(in the rows, 128 means zero)
Rotation paths and how fast each direction turns (degrees a step):
Each turn is a multiple of 5 degrees from 10 to 175, or 0.
Each row of a path follows its step; steps can be skipped.

step 4: [137 128 132 128 129 131 133 121 126 121 128 130 136 135 132 126 135 122
 128 130 128 137 133 133 128 140 130 121 128 132 136 129 127 133 119 139
 141 125 121 138 121 134 120 120 131 123 131 125 126 125 136 129 126]
step 7: [126 123 131 131 121 125 135 130 128 118 125 126 133 131 131 132 128 131
 114 134 121 132 132 134 123 132 128 127 118 124 131 134 122 136 128 122
 133 139 116 131 133 140 124 130 127 133 126 139 124 121 124 129 126]
step 12: [131 128 123 124 123 128 121 132 127 123 124 129 125 127 128 126 125 126
 118 120 134 131 130 127 134 129 127 127 141 128 117 128 117 121 132 139
 124 137 131 135 136 126 124 127 137 121 124 128 115 128 131 130 139]
step 14: [125 129 119 133 125 115 126 120 126 121 134 122 132 123 126 143 133 122
 131 121 133 132 119 132 131 123 129 133 125 120 131 124 126 129 119 124
 129 120 125 123 121 129 124 121 137 128 135 124 132 136 129 131 130]
step 15: [136 124 126 121 120 117 118 122 116 132 129 126 124 127 139 138 123 123
 122 126 129 126 127 134 129 119 127 138 125 132 129 134 114 127 128 131
 131 129 127 125 119 123 124 131 131 127 122 125 132 130 127 130 137]
step 16: [136 129 124 123 126 131 119 132 126 123 130 135 128 128 138 127 125 131
 117 127 120 127 128 126 123 133 124 143 133 135 134 136 121 136 122 126
 134 122 123 139 136 121 133 129 127 129 121 129 126 139 128 123 130]
step 18: [125 129 134 138 125 124 126 117 123 130 126 126 119 133 122 139 130 119
 141 134 125 123 143 129 124 129 127 133 125 131 121 130 123 125 128 129
 128 128 121 132 121 126 115 126 124 124 127 123 132 136 133 128 127]
step 22: [135 123 131 135 122 137 139 131 122 123 129 126 143 134 123 133 131 128
 126 139 129 134 130 135 132 133 128 129 128 131 120 122 128 128 133 128
 135 128 123 134 124 135 114 128 132 121 125 129 122 127 122 134 126]
step 24: [130 121 126 134 120 121 125 142 137 135 122 124 124 123 136 141 122 124
 127 123 121 125 122 137 130 126 132 125 128 117 134 135 126 127 128 130
 126 134 127 135 134 140 130 122 125 132 130 134 129 123 129 131 130]
step 25: [132 119 131 121 129 128 131 135 128 122 135 120 125 129 136 135 128 127
 115 134 125 125 130 130 133 134 121 119 122 125 133 135 127 131 125 118
 123 131 131 136 131 135 119 120 130 130 115 128 124 125 129 138 126]
Directions:
[128 130 130 127 127 128 124 129 126 128 129 128 126 128 127 126 128 129
 126 128 127 130 126 128 125 128 128 125 129 127 131 130 126 128 128 130
 129 128 129 128 130 129 128 126 125 125 127 128 126 127 127 129 128]
85
[129 129 127 127 128 127 129 131 131 127 125 126 127 127 129 128 129 130
 127 128 126 129 130 129 129 126 126 129 127 127 129 130 129 127 128 129
 130 128 130 125 128 126 128 128 127 129 125 129 131 128 127 128 131]
80
